Each row of Z is roughly a mix of the hidden directions of one of 3 groups.
Z (95 x 10):
[[-10 -42   6 -11  25  -1   9  41 -44   8]
 [-19 -23 -28   0  32  14  -7 -30 -14  49]
 [  5 -28  29 -49  22  15  17 -16  -6  32]
 [ -4  -2  -5 -28  15   9 -13 -28 -65   9]
 [ -5   1  11  11  39 -13 -21 -21 -57 -16]
 [ 10   3  18  15 -41 -43  -5  21  11 -40]
 [ 18  39 -39  16 -35  -6  -4  11  17  33]
 [ 28 -27   4  19  16 -27  19  -6 -54 -13]
 [-30 -40  36  -8  17 -26  14  29 -13 -16]
 [-23  28  19  10   3  13 -13  52  -3 -40]
 [  5  36   4  24 -44 -40 -10  22  -1 -19]
 [  0  18 -10   6  23 -15 -66   5  -5  28]
 [ 24 -47   9 -33   9   7 -17  33 -27 -13]
 [ 29 -11 -50  12 -13   9   1  14 -45  15]
 [-45   9 -34 -15   5   4  24 -25  37  17]
 [-11 -15   7 -17  56  19  -7 -34   7  30]
 [-54   9 -11  15  19  30 -18  28 -23   7]
 [-17  -6 -34 -21 -16  -2  41   7  50   0]
 [ 13  -7 -41  -9   8  18  -8 -23 -58  11]
 [-43  -5  15 -55   9 -16   8  13 -26   0]
 [ -8  36  30  19 -10  -2  -4  -4  58 -16]
 [ 41  14 -17 -22 -38 -15  -2  38 -23   7]
 [-25   7  24   6  -9 -18   6  39  55  -4]
 [  7  46  34  22 -32 -32 -12   2  12 -14]
 [-26 -33  45 -21  18 -27 -30  14  -1   2]
 [-29 -24   2 -18  10 -17  -5  26 -52  29]
 [ 19  28 -15   1 -48  27 -14  12 -16  37]
 [  7  35 -29 -27   7  28  -6 -44 -24  11]
 [ -1 -47 -38 -22  10   5  15  24 -24 -26]
 [ 22  30 -19 -16 -11  37 -12 -38   9  35]
 [ 11  -1   2 -25  19  28  20 -54  11  33]
 [-15  18  19  15 -61 -26  -3  -4  12 -28]
 [  1 -32 -16 -26  49  38  13 -12   4  14]
 [ 21 -13 -58   7  14  14   4   1 -24  37]
 [ -2  20 -36  12  19  25 -23 -46 -29   9]
 [ 17  14  13   9 -50 -21  34 -16  17 -32]
 [-13 -49  48  15  13  -9   4  18  25  -6]
 [ 25  15 -10  16 -35 -12  23  41  -6 -39]
 [ -8  18 -25  35 -19   2   5  25  55  11]
 [ 13  15 -34  -1   4  29  -4 -49   6  39]
 [-19 -10 -23  -6  27  11  17  22 -58  20]
 [ 18  20 -52  12   7  34   7 -27  -4  28]
 [-15  41  19  22  11  -8 -45 -32  14  16]
 [ 21  13 -41   9 -16  26 -15 -13 -44  26]
 [-29  -9  59  10  14 -26   1   5  31   5]
 [ -8 -29  -3 -22  39  31   2  -3 -32  37]
 [-29 -42  28  18  45  -1  -6  18   3  15]
 [  4 -40   5 -17  25  -5  32  44 -29  -2]
 [-15  -4  -1 -12  25  40  45 -41  -3  -8]
 [ -3  18 -61   5 -12  25  11 -31  15  16]
 [-37 -28   2 -20  20  16  -3 -25  41  29]
 [-16 -31  -9 -20  11  13  16 -35 -17  51]
 [  3 -56  26 -12  26   6  25  34   4  -1]
 [-26  10   3   2  27  33   2 -60   4  12]
 [ 14  13  17 -55   0  14   2 -26  -6 -42]
 [ -1  26 -43  43  -4  14 -28  28  13   7]
 [-12  12   0   6 -33   5  26 -62  16  11]
 [-17 -23  36 -15  27  34  28 -29 -17  16]
 [ -3  53  19  19 -28 -31 -22 -11  -4 -22]
 [  7  34 -21  -3 -16  37   2 -48  11  27]
 [  2  54 -27   6 -12 -16 -35  -2 -30  14]
 [-26  28  15   1  18  11 -43 -21 -41  17]
 [ -9  18  57  20   0 -36 -25  12  -4 -17]
 [ -7 -33  43 -38   5 -20  15  26  13 -20]
 [  5   8 -54  -5  -5  23  15 -46 -15  18]
 [ 22  -1  39   2  -8 -40  32   6 -33 -24]
 [ 15  31 -20   9  10   0 -43 -16  43  25]
 [ 15   3 -16  -5 -29 -33  -2  47 -30 -28]
 [  0  11  -8  26 -46  -4  -7 -27  51   5]
 [-19 -42  24 -23  44  -5   1  27 -19   9]
 [-11 -20   4 -24   3 -29  34  37  27 -34]
 [ 13  21  -2   0 -21   3  38 -41  45 -12]
 [-43 -23  42  -5  16 -22 -20  28  -4 -16]
 [ 29  11  16 -14 -32 -28  44  14 -19 -27]
 [ 22  41  -2  -3 -27  10   2 -42  40  -5]
 [  6  33 -53  34 -25  18  -1 -16  -1   8]
 [ 26  25  -3  13 -28 -21  12  13  49 -31]
 [ 14 -44  30  -4  29 -17   5 -21 -41  -5]
 [ 13  18  23  16  -8  -8   6  15  57 -38]
 [ 21 -20 -35 -19  15  22   9  23 -34  38]
 [-15   5   4  29 -23 -36 -32  37   0 -34]
 [  9   7  -9  13 -60 -26  18  17   7 -33]
 [ 27  36 -29  24 -48  -3   2 -18  13 -11]
 [  2  18 -62  13 -10  30   0 -23  13  17]
 [-33 -36   8   8   5 -13 -27  16 -51  13]
 [ 10  26 -10  -2  21  14 -33 -42  44   8]
 [ -9  24   2  35  -3 -27 -48  -4  37   3]
 [-22 -41  31 -32  36  -2   0  16 -17  18]
 [  9  39  16  22 -24 -13 -11  -9  34 -44]
 [  2 -39  10 -36  24  34  20 -32   0 -18]
 [ -8  24 -18 -21 -20  30 -15 -28 -33  40]
 [ -8  30  48  -6 -17  20 -27 -17  33  16]
 [-18 -16  57 -26 -25 -20  18 -18  11  -9]
 [-22 -34  52 -24  13 -16 -10  21 -14  17]
 [ 18  26  37  13 -24 -36 -28  12  27 -18]]

Here is one row from each group, named. Which group is each of the other rows in?
[-11 -34 -35 -10  39  32  15   3 -10  29]  J
[  9 -12 -24 -15  39  39  30  11 -25  26]  F
[  4  18  23  25   7 -27 -17  25 -55 -11]  H

[-41  12 -22  34 -20   4  -9  41 -24 -14]  F
[-30 -42  32 -31  24   2  22  -1 -17  20]  F
[ -8 -30 -45 -17  10  10   5  -8 -44  30]  H
[  2 -20 -33  40 -22 -50 -10   9  -7 -10]  F
[ -4 -18 -15 -21  38  44  25 -35  11   8]  J
[ 16  38 -19  25 -37 -11  26  22  29 -15]  H
[-13  -8 -45 -11  -1  34  38 -15 -31  16]  J
[  5  42 -16 -23  -7  22  13 -32 -45   8]  J
[ -4 -16  50 -13 -22 -40  -5  21   8 -30]  F
